[[129 128 132 126 121]
 [125 127 126 131 149]
 [125 125 129 128 153]
 [124 126 126 128 156]]
=>
[[129 128]
 [125 127]
 [125 125]]

[[128 126 140]
 [115 134 121]
 [136 124 126]
 [116 124 106]]
=>
[[128 126]
 [115 134]
 [136 124]]

[[119 131 129 151]
 [139 125 128 146]
 [130 122 134 123]
 [140 130 140 118]
 [118 112 134 135]]
=>
[[119 131]
 [139 125]
 [130 122]]

[[132 130 137 122 121]
 [125 116 150 138 125]
 [130 123 144 128 149]
 [126 119 123 130 124]]
=>
[[132 130]
 [125 116]
 [130 123]]

[[122 126 125 124 137]
 [134 129 123 135 129]
 [149 133  99 130 130]
 [124 135 120 129 117]
 [128 127 128 126 136]]
=>
[[122 126]
 [134 129]
 [149 133]]

[[137 146 106]
 [131 125 121]
 [128 118 146]
 [143 147 129]]
=>
[[137 146]
 [131 125]
 [128 118]]
---
[[110 113 140]
 [116 128 118]
 [152 139 142]]
=>
[[116 128 118]
 [110 113 140]
 [152 139 142]]

[[116 138 125 101 122 155 130 136 123 151 106 137 133 128 144 113]
 [125 142 138 118  99 145 140 139 110 136 124 137 138 121 153 117]
 [129 129 126 106 151 132 109 115 135 142 140 142 157 129 153 121]
 [144 125 134 126 127 132 125 142 150 158 125 144 146 121 128 157]]
=>
[[116 138 125 101 122 155 130 136 123 151 106 137 133 128 144 113]
 [129 129 126 106 151 132 109 115 135 142 140 142 157 129 153 121]
 [144 125 134 126 127 132 125 142 150 158 125 144 146 121 128 157]
 [125 142 138 118  99 145 140 139 110 136 124 137 138 121 153 117]]

[[125 131 129 128 128 128 131 140]
 [129 118 107 107 112 140 138 126]
 [118 116 118 118 126 125 152 150]
 [128 120 110 110 116 136 135 130]
 [122 122 122 123 123 122 122 122]
 [112 141 142 114 105 142 127 133]
 [124 128 126 131 129 125 119 127]
 [145 100 103 128 149 115 140 121]]
=>
[[145 100 103 128 149 115 140 121]
 [129 118 107 107 112 140 138 126]
 [128 120 110 110 116 136 135 130]
 [118 116 118 118 126 125 152 150]
 [122 122 122 123 123 122 122 122]
 [124 128 126 131 129 125 119 127]
 [125 131 129 128 128 128 131 140]
 [112 141 142 114 105 142 127 133]]

[[132 129 129 128 121 119]
 [145 118 141 117 119 112]
 [123 129 127 132 133 127]
 [141 132 139 130 134 135]
 [137 137 143 133 130 141]
 [108 134 110 124 120 129]
 [115 116 122 149 142 127]
 [149 133 144 128 140 141]
 [129 132 134 129 130 127]
 [139 125 130 125 120 117]
 [106 142 106 119 117 130]]
=>
[[106 142 106 119 117 130]
 [108 134 110 124 120 129]
 [115 116 122 149 142 127]
 [123 129 127 132 133 127]
 [132 129 129 128 121 119]
 [139 125 130 125 120 117]
 [129 132 134 129 130 127]
 [141 132 139 130 134 135]
 [145 118 141 117 119 112]
 [137 137 143 133 130 141]
 [149 133 144 128 140 141]]

[[133 130 138 139 106 131 124]
 [130 111 128 112 150 136 156]
 [123 113 131 139 142 129 134]
 [136 135 134 126 109 133 128]
 [128 121 133 125 115 116 136]]
=>
[[130 111 128 112 150 136 156]
 [123 113 131 139 142 129 134]
 [128 121 133 125 115 116 136]
 [136 135 134 126 109 133 128]
 [133 130 138 139 106 131 124]]

[[140 131 136 133]
 [149 123 147 136]
 [124 131 130 123]
 [102 106 116 103]]
=>
[[102 106 116 103]
 [124 131 130 123]
 [140 131 136 133]
 [149 123 147 136]]

[[133 115 137 132 117 128 145 120 128 125 145 133]
 [125 128 123 118 125 131 124 133 142 140 127 124]
 [123 127 125 138 139 119 122 123 118 115 126 124]
 [128 121 109 114 131 119 123 122 150 147 124 124]]
=>
[[128 121 109 114 131 119 123 122 150 147 124 124]
 [125 128 123 118 125 131 124 133 142 140 127 124]
 [123 127 125 138 139 119 122 123 118 115 126 124]
 [133 115 137 132 117 128 145 120 128 125 145 133]]

[[133 133 131 128 133 128 133 118]
 [125 137 141 121 134 135 124 104]
 [126 123 135 125 134 118 125 133]
 [123 143 117 124 129 139 130 138]
 [124 109 152 139 130 130 130 132]
 [119 120 115 128 126 137 120 135]]
=>
[[119 120 115 128 126 137 120 135]
 [123 143 117 124 129 139 130 138]
 [133 133 131 128 133 128 133 118]
 [126 123 135 125 134 118 125 133]
 [125 137 141 121 134 135 124 104]
 [124 109 152 139 130 130 130 132]]

[[113 124 130 130 142 124 128]
 [125 100 128 132 134 131 126]]
=>
[[125 100 128 132 134 131 126]
 [113 124 130 130 142 124 128]]
